m =
[[128 128 126 126 129 132]
 [127 131 131 131 128 133]
 [129 132 131 138 127 122]
 [132 123 130 120 124 135]
 [128 123 131 110 129 131]
 [132 136 129 134 125 124]
 [131 116 129  99 126 135]
 [125 129 124 131 131 126]]
Indices start at 1.
row 1 col 1: 128
row 6 col 4: 134
row 1 col 3: 126
row 5 col 2: 123
row 5 col 3: 131
row 6 col 2: 136
row 4 col 6: 135
row 4 col 2: 123
row 8 col 1: 125
row 3 col 2: 132
row 1 col 5: 129
row 7 col 3: 129
row 4 col 4: 120
row 2 col 4: 131
row 6 col 1: 132
row 7 col 6: 135
row 8 col 4: 131
row 2 col 3: 131

grid =
[[130 131 130 129 125 126 130 132]
 [132 137 129 130 127 127 128 136]
 [124 120 127 129 132 125 128 126]
 [127 120 130 132 121 133 130 128]
 [134 136 126 134 127 130 131 125]
 [127 121 131 133 119 133 131 127]
 [125 107 128 138 118 136 128 113]
 [130 128 129 134 122 135 130 121]
 [125 103 127 119 141 120 127 140]
 [126 116 126 143 118 132 130 111]
 [124 121 131 127 128 126 129 127]
 [124 123 130 127 129 128 128 118]
 [127 121 129 128 128 128 129 126]
 [129 131 120 129 128 135 121 126]
 [124 121 130 124 129 125 128 129]]
Rows and columns are counted from 1.
(1, 1): 130
(6, 8): 127
(9, 2): 103
(14, 6): 135
(2, 2): 137
(10, 7): 130
(7, 4): 138
(6, 3): 131
(7, 5): 118
(2, 4): 130
(1, 2): 131
(8, 8): 121
(8, 7): 130
(12, 2): 123
(12, 4): 127
(10, 1): 126
(10, 8): 111
(14, 8): 126
(7, 7): 128
(5, 2): 136
(5, 8): 125
(13, 5): 128
(2, 5): 127
(15, 8): 129
(2, 1): 132
(9, 3): 127
(6, 6): 133
(15, 6): 125
(1, 8): 132
(6, 2): 121

X =
137  141  150  116  151  110  126  132  122  134  127  142  131  134
134  131  134  126  129  123  124  116  126  132  124  130  118  134
Indices start at 1.
row 1 col 1	137
row 1 col 2	141
row 2 col 2	131
row 1 col 11	127
row 2 col 1	134
row 2 col 6	123
row 1 col 8	132

a =
[[121 134 136 142 123 141 138 122 133 139 115 125 139 123 129 121]
 [127 124 144 148 126 138 138 117 125 143 119 123 135 119 135 125]
 [126 127 139 137 129 149 139 128 138 139 124 121 137 117 135 129]
 [128 130 141 136 122 148 143 129 127 141 126 126 147 119 134 125]
 [126 132 135 141 118 150 134 123 125 147 124 132 131 113 128 124]
 [125 137 126 139 114 144 136 126 129 139 121 119 134 115 134 127]
 [127 127 136 138 119 142 132 120 128 139 109 120 131 115 136 127]
 [130 137 141 146 126 144 136 124 131 144 120 129 138 124 121 127]
 [131 134 136 143 116 143 138 130 129 137 116 128 143 112 135 129]
 [123 124 142 141 126 144 138 126 137 147 128 117 135 115 137 132]]
Rows and columns are counted from 1.
(1, 1) = 121
(2, 16) = 125
(4, 6) = 148
(8, 9) = 131
(5, 12) = 132
(4, 5) = 122
(8, 11) = 120
(10, 15) = 137
(8, 7) = 136
(5, 9) = 125
(10, 8) = 126
(6, 8) = 126
(6, 6) = 144
(10, 5) = 126
(10, 1) = 123
(2, 5) = 126
(10, 6) = 144
(2, 6) = 138
(1, 3) = 136
(8, 15) = 121
(7, 6) = 142
(7, 5) = 119
(2, 7) = 138
(3, 4) = 137
(7, 11) = 109
(4, 13) = 147
(7, 16) = 127
(8, 3) = 141
(9, 16) = 129
(3, 9) = 138
(9, 9) = 129
(1, 7) = 138
(4, 2) = 130
(2, 12) = 123

B =
[[120 123 123 129 127 128 126 125 121]
 [140 136 149 122 132 132 131 121 135]
 [124 126 115 130 127 135 126 131 128]
 [135 131 135 131 128 126 130 126 136]
 [132 127 100 122 124 145 116 130 141]
 [135 133 149 126 128 128 128 126 139]
 [128 127 118 130 126 133 128 126 131]
 [115 122 143 133 114 134 123 125 114]
 [123 126 125 126 129 131 127 123 123]
 [122 125 122 127 128 128 127 126 124]
 [132 132 140 130 128 125 127 128 137]
 [134 133 143 127 127 129 129 128 136]]
Rows and columns are counted from 1.
row 1 col 1 => 120
row 1 col 6 => 128
row 9 col 3 => 125
row 11 col 5 => 128
row 8 col 5 => 114
row 11 col 1 => 132
row 4 col 5 => 128
row 2 col 7 => 131
row 2 col 3 => 149
row 9 col 1 => 123
row 11 col 3 => 140
row 3 col 5 => 127
row 5 col 9 => 141
row 10 col 3 => 122
row 4 col 7 => 130
row 1 col 5 => 127
row 10 col 1 => 122
row 12 col 6 => 129
row 11 col 6 => 125
row 10 col 2 => 125
row 5 col 2 => 127
row 9 col 7 => 127
row 3 col 1 => 124
row 12 col 9 => 136
row 2 col 2 => 136
row 11 col 7 => 127
row 4 col 2 => 131
row 11 col 9 => 137
row 7 col 6 => 133
row 3 col 8 => 131
row 10 col 6 => 128
row 1 col 4 => 129
row 1 col 2 => 123
